Here are some points:
[-1 -2  8 21 34 32 32 27 20  4  3  4  2 12 23 27]
[  0 -19 -13 -10   3   6   6   1  -1 -14 -17 -10 -15  -9   4   5]
[  1   6   2  -5 -26 -37 -50 -54 -48 -59 -54 -44 -23  -2   7  12]
[ 1  3  7 15 24 36 41 44 38 40 35 32 29 13 10  6]
[-1  7 14 22 31 41 51 58 65 57 47 38 26 19 13 12]
[  1  -1 -27 -54 -76 -89 -89 -72 -50  -9   9   9  -6 -38 -70 -88]
[ 0  9 20 30 46 61 56 44 23 18 14  4 14 22 32 46]
[ 0  8 14 18 34 49 58 59 61 57 53 44 31 25 13 13]
[ 0  7  9  9  4  3  1  2  5 14  8  7 12  5  2 -2]
[ 0 -1  7 15 31 29 30 32 20  7  2  2 -1 12 25 30]
[  1   4 -10 -28 -48 -64 -76 -79 -83 -84 -79 -69 -52 -29  -8   8]
[ 0  9 22 38 52 68 66 46 35 20 10  7 16 27 41 54]
[  0  -4 -28 -63 -78 -89 -87 -75 -41 -13   9   6  -4 -39 -69 -87]
[ 0  9 23 37 61 69 67 51 35 22 15  6 14 28 39 59]
[ 0 -7 -7  2 12 18 22 23 23 15 14 10  0 -4 -4 -4]
[  0   4  -6 -33 -54 -65 -79 -84 -92 -92 -87 -73 -51 -18  -4   7]
[  0   8   7 -10   1  -3  -3  -6   5  11  11   7   6   5  -4 -11]
[ 0  6 13 26 35 48 59 66 69 64 53 40 32 21 13 12]
[ -1   8   8  11  -5 -11 -15 -21 -17 -19 -21 -18  -7   6  18   9]
[ 1  9 15 31 27 43 41 29 17 16 10  4 14 19 29 31]
[  0   3  -9 -32 -42 -63 -77 -82 -79 -86 -82 -71 -53 -29 -11   5]
[-1  7 17 20 34 40 36 32 20 18 11  6 11 20 26 27]
[-1  7 10  3  2  9  8  6 12 13 11  7  8 10  7  2]
[  0 -22 -21 -24 -12   0   3   2  -2  -2  -1  -4 -10 -16 -19 -14]
[ 1 -9 -6  3 14 15 18 21  5 -7 -7 -1 -6  0 17 14]
10 more points follow, each with its number after it:
[  0  -1 -25 -57 -77 -89 -88 -65 -43 -11   5   8  -4 -35 -64 -88] 0
[ -1   0 -18 -53 -80 -80 -79 -62 -45  -4   8   5   6 -34 -62 -82] 1
[ -1  -4 -30 -63 -81 -83 -83 -75 -47 -13   8  11  -4 -39 -71 -87] 2
[ 0  6 20 40 54 68 66 50 36 22 12 10 13 25 42 57] 3
[  0 -20 -13  -2   1   4   6   6  -5 -12 -14 -10 -19 -14   1   4] 4
[ 0 -8  1 12 23 20 23 15 15  1 -6  2 -1  6  9 17] 5
[  0   2 -19 -40 -73 -82 -81 -66 -33  -4   9   5  -1 -27 -62 -82] 6
[  1  11   2 -20 -32 -24 -25  -9  -7   9   9  12   6  -5 -22 -26] 7
[ 0  8 22 32 60 63 63 53 37 21  9  8 16 29 44 55] 8
[ 1  9 19 50 49 55 57 42 36 19  9  7 11 31 47 49] 9
Which two of these numbered points are nearest to each point below, ignoring the direction in which the first points spread most? Their numbers follow each, nearest first.
[-1 11 14 27 28 45 58 69 69 62 56 41 31 25 15 12] > 7 5
[  0   3 -20 -46 -85 -84 -82 -68 -49  -6   7   9  -1 -30 -59 -87] > 1 6
[  0 -24 -18 -15   0  -2   1   6 -13 -18 -18 -14 -15 -13 -13  -2] > 4 5
[  0   7   4 -11 -14 -21 -18 -14   0  11  11   7   9   1 -12 -22] > 7 5
[-1  7 13 14 22 31 30 23 21 14 14  9  7 17 17 21] > 5 4
[  1 -27 -18   2   0   1   0  -2  -6 -16 -16 -14 -21 -19 -11  -6] > 4 5
[  1   2 -24 -52 -89 -91 -88 -73 -44 -10   5   9   1 -32 -66 -88] > 1 0
[ -1   0 -30 -58 -84 -85 -84 -69 -46 -15   3   6  -3 -40 -62 -86] > 0 2
[ 1  5 14 34 42 43 45 42 24 14  9  7  6 18 33 42] > 3 8
[  0 -21 -22 -14 -12   2   4   1  -2  -4  -4  -4 -12 -19 -21 -15] > 4 5
[ -1  -1 -27 -55 -80 -87 -87 -79 -40 -15  10   9  -6 -43 -68 -91] > 2 0
[  1  -1 -27 -58 -84 -85 -84 -73 -45 -17   7   8  -8 -38 -76 -85] > 2 0
[ -1  -3 -31 -53 -73 -83 -82 -73 -52 -15   7   7  -7 -40 -67 -85] > 2 0
[ 0  4 17 26 51 47 47 52 32 13  6  6 17 20 40 41] > 8 3
[  0   0 -28 -61 -71 -88 -87 -73 -48 -14   8   8  -1 -34 -68 -91] > 0 2
[  2   5  -1 -19 -25 -33 -35 -26  -7   6   5   7   6  -6 -25 -37] > 7 6
[  0   5 -16 -34 -71 -76 -73 -65 -38  -4  11   6   1 -25 -56 -76] > 6 1
[  0  -2 -18 -51 -74 -79 -79 -60 -44  -7   8   9  -2 -24 -59 -76] > 1 0
[  2   1 -25 -56 -80 -86 -88 -77 -48 -10  10   9  -4 -34 -67 -85] > 2 0
[  0 -24 -17   0  -4   2   1  -3 -10 -16 -18 -12 -20 -12  -1  -2] > 4 5
[ 0  6 17 35 41 46 46 48 35 17 10  4  8 23 36 43] > 9 3
[ -1 -18 -13  -7   6   9   7   4  -5 -12 -13 -10 -16  -8  -4   5] > 4 5
[ 0 -2  1  9 18 23 22 15  8  5 -5  1 -4  4 14 23] > 5 4
[-1  7 15  9 37 49 58 61 64 59 53 42 32 20 15 11] > 7 5
[ -1   8   7 -11   1 -16 -23 -20 -27 -29 -30 -22  -8   5  14  12] > 8 3
[ 3  8 13 18 22 23 24 33 35 24 24 15 16 14 16 13] > 5 7
[ 1  6 20 32 49 65 61 51 30 20 11  9 16 28 37 53] > 3 8
[  0   5   7 -11  -5 -22 -32 -38 -33 -44 -39 -30 -11   1   7  10] > 8 3
[ 0  4 14 20 31 48 58 66 71 62 55 42 30 26 16 10] > 7 5
[-1  6 16 21 35 47 58 62 55 57 53 44 35 24 18 12] > 7 5
[ 0  7 14 28 34 49 58 66 73 62 51 41 34 26 11  8] > 7 5
[  0 -19 -15  -6   3   4   3   5  -6 -15 -13 -12 -17 -12   0   1] > 4 5
[ 1  7 13 29 24 45 57 60 72 62 52 39 29 21 20 11] > 7 5
